In the rows, 128 means zero.
The rows of Z fall into 3 groups, and each row is roughly a mix of its group's hidden directions.
Z:
[[107 103 129 148 125 153 101 171  94 146  79 104 116 108]
 [ 99  78 121 164 117 130 161 156 126  99 114 126 134 172]
 [141 144 105 126 146 101 106  73 113 151 137 139 111 181]
 [108  78 121  94 104 147  94 134 129 150  99 106 164 110]
 [127 150 104 129 109 145 139 141 119 112 209 116 102 122]
 [114 134 112  86 165 150 111 124 156 127 188 100 121 133]
 [142 114 150 127 127 126 187 137  82 121  78 140 112 115]
 [110 151 114 105 138 137 101 158 180 132 161 129 113 177]
 [117 117 124 129 136 107  90  89 172 165 142 127 120 177]
 [136 134 117 141 107 151 173 167  92  96 124 148 144  85]
 [144 168 122 154 149 120 184 122 129 104 160 152 103 155]
 [139 157 170 139 158 115 115 109 164 110 169 111 100 158]
 [131 160 133 121 111 155  91 144 185 110 170 141 132 149]
 [161 109 114 106  79 116 109  99 163 153 120 140 170 123]
 [142 125  83  82 127 146 124 153 128 170 106 159 160 121]
 [112  89 116 131  75 152 147 161 146 108 117 141 156 162]
 [142 111 122 115 120  82 132  57 145 164 126 121 124 140]
 [110 116 148  95 120 141  90 136 149 166  79 132 146  91]
 [119 145  70  98 132 159 103 123 144 116 176 131 151 142]
 [147 123 134 179 105  74 158 101  97 121 134 124 104 125]
 [122  96 130 143  94 144 140 161 109 127  89 181 102 149]
 [155 119 140 115  81 130 115 106 102 142  96 121 155  72]
 [150 127  92 111 130 134 184 109  74 129 110 156 138 128]
 [133 146 130  69 172 148 154 123 128 106 124  85 130 107]
 [116 116 148 161 110  91 102 163 136  91 163 105  98 145]
 [130 135 158 146 123 142 188 161  98  86 120 104 119 114]
 [123 132 151 181 113 101 102 118 127 135 134 142  91 183]
 [142 160  80 102 150 143 152 105  95 105 149 142 119 164]
 [126 115 116 111 164 187  98 141 112 152 132 111 162  97]
 [116  84 127 114 106 140 126 150 162 157 108 134 167  79]
 [131 140  84 126 107 133 162 137 130  95 183 136 121 170]
 [113 152 115 106 113  95 110 116 186 147 159 129 119 170]
 [139 114 156 180 124 119 126 141  84 131  75 137 135 102]
 [145 181 126 176 128 114 136 133  92  93 165 133 120 121]
 [144 127 140 123 128  99  99 150  90 138  91  93 143  75]
 [109 114 141  99 117 134  66 135 166 164 140 103 144 110]
 [137 166 131  93 101 165  94 173 152 119 146 138 147 112]
 [152 111 137 125 129 102 158  76 140 131  77 144 149 159]
 [121 119 133  88 139 164  78 131 172 149 143 111 161 138]
 [116 137 116 125 159 121 173  90 144 125 165 151 104 174]
 [157 151 149 151 165  91  78 126 127 124 133 103 132  91]
 [122  93 139 150  84 147 166 162  89 115  98 135 140 114]
 [158 176 132 157 143 102 136 135  97 113 131 169 106  92]
 [152 105 131 143  95 141  89 141 116 138  87 123 163  81]
 [118  96 108  76 115 143 146 115 117 146  87 134 143  81]
 [132 156 105 159 114 122 170 152 108  87 144 156 107 164]
 [116 101 109 164 115 105 131 161  86 131  73 145 143 119]
 [134 142 163 159 107 118  86 134 139 135 186  99 108 118]
 [118 115 148  80 141 133  99 105 167 165  87 124 146 112]
 [147 148 140 160 157 127  55 118 151 141 133 113 116 108]
 [135 135 100 177 108 115 136 144  97 111 188 118 117 147]
 [115 145 118 102 160 137 105 117 187 126 164 119 109 167]
 [133 130 125 113 129 137 143 115  56 102 106 110 106 170]
 [150 147 130 147 145  88 174  80 130 111 142 132 104 161]
 [110 133 165 165 126 113  97 133 174 125 153 108 101 167]
 [154 120 135 156 117 166 131 112  94 123 103 154 152  71]
 [140 172  87  94 164 149 152 129 139 103 162 147 129 116]
 [106 159 163 102 164 130  88 139 174 137 140 119 100 122]
 [137 103  73 148 100 104 165 115  93 134 113 143 154 148]
 [117 132 183 123 156 112  82 126 163 147  89 119 121 117]
 [142 138 156 186 129 118 147 147  81  98 123 132  97 108]
 [164 143 113 115 113 170 126 117 137 133 136 181 169  96]
 [144 110 107 104  86 127  88 155 170 147 117 130 169 139]
 [122 163  90 146 162 135 139 151 132 114 150 146 132 190]
 [153 174 136 145 143 118 135 149  91  97 120 164  97  94]
 [150  97 133 150 118  75 114  72 155 140 125 111 140 140]
 [137 100 141 154 121 111  93 136  99 142  80  94 136  87]
 [136 182 125 114 175 120 111 123 168 111 164 133 101 124]
 [117  87  70 103 137 161 145 148  94 112 132 123 153 120]
 [112 139 116  83 121 149 101 136 175 131 185 113 126 142]
 [124 141 107 152 143 169 127 184 111 101 120 150 151 165]
 [158 166 118 117 143 176 103 138 132 135 141 169 149  89]
 [126  89  96 129  86 154 151 145  91 133 102 167 145 133]
 [111 115 139 134 104 123  77 174 164 107 148 116 136 165]
 [130 111 152 183 109 151 116 165 123  77 121 127 152 113]
 [133 137 101 142 124 128 167 135 102  85 186 121  97 139]
 [125 142  77 121 119 144  93 108  98 118 154 142 125 182]
 [ 92 129 119 135 166 113 116 155 152 133 142 107  90 183]
 [ 96 110 125 115 123 129 140 195  88 125  93 101 123 129]
 [138 140  76 146 108 107 175 112 108 118 164 141 122 161]
 [100 126 159 161 112 135  96 153 167 109 159  97 115 157]
 [139 114 144 147 120 119  82 147 102 140  85  94 137  81]
 [130 147 122 158 185 132  74 121 156 150 141 126 102 135]
 [143 102 111 150 114 178 117 147 111 140  91 159 161  97]
 [112 137 141 147 117 116 133 161 108 134  56 161 118 102]
 [121  98 150  95  83 132  97 126 150 155  94 126 147  92]
 [132 149 127 141 123 123  66 159 144 126 130 174 115  86]
 [127 142 115 128 146 124 154  88 127 122 159 103 118 199]
 [153 109 147 160 115  90 169  89  93 110 118 121 106 110]
 [116 139 105  89  77 136 114 135 169 138 178 126 127 141]
 [106 139 133 128 160  92  90 140 149 145 137  84  88 156]
 [126  77 150 116 110 134 165 138 106 145  66 132 126 123]
 [117 160 138 119 123 134 105 126 184 114 178 125 105 167]
 [110 107 132  65 153 152 120 133 177 135 117  95 134 121]
 [144 173 147 115 178 110 143 107 138 114 151  85 126 104]
 [127  87 138 123  98 132 125 150  98 146  67 158 128 104]
 [130 118 127 109 139 198 105 159 120 109 164 108 147 110]
 [140  86 119 145 111 129 129 138  89 141  73 128 160  92]
 [144 141 114 177 128 104 155 125 107  95 173 124 111 167]
 [124 161 136 112 166 108 145  74 113 151 148 120  83 123]
 [136 116 113 133 140  99  63 151 171 154 119 106 138 146]
 [122 108 150 182  89 101  96 132 132 153 130 122 157  96]
 [115 116  88  96 122 144 140 163 164 141 135 155 144 179]]
One row of each group comes first, with its name. Which group is each row after those in?
[130 166 128 102 138 127 130  87 169 133 179 142 105 155] | <38>
[116 118 162 109 136 106 120 116 139 152  58 136 122  90] | <67>
[143 160 177 125 169 101 141 115 118 112 120  82 101 117] | <102>

[113 126 139 144 100 137  86 148 186 112 151 112 119 168] | <38>
[101 100 111 120 171  92 116 118 105 152 121  98 110  83] | <67>
[107 117 127  78 122 176  90 158 151 141 121 126 151 105] | <67>
[145 151 162 195 116  90 130 127  93 121 130 134 114 115] | <102>
[125 105 152 101 102 180  90 156 134 127 130 113 145  87] | <67>
[109 100  98 117 158 100 121 128 120 185  94 110 106 151] | <38>
[133 134  90 111 119 168 173 150 114  82 146 149 132 154] | <67>
[157 147 169 166 164 110 144  85 112 140  93 134 124 125] | <67>
[124 118 134 161 174  69 148 129 133  96 144 112 127 159] | <38>
[110 126  97  95 140 145  86 108 160 136 155 120 124 181] | <102>
[124 100  94 124 103 145 175 108  92 132 134 108 173 148] | <102>
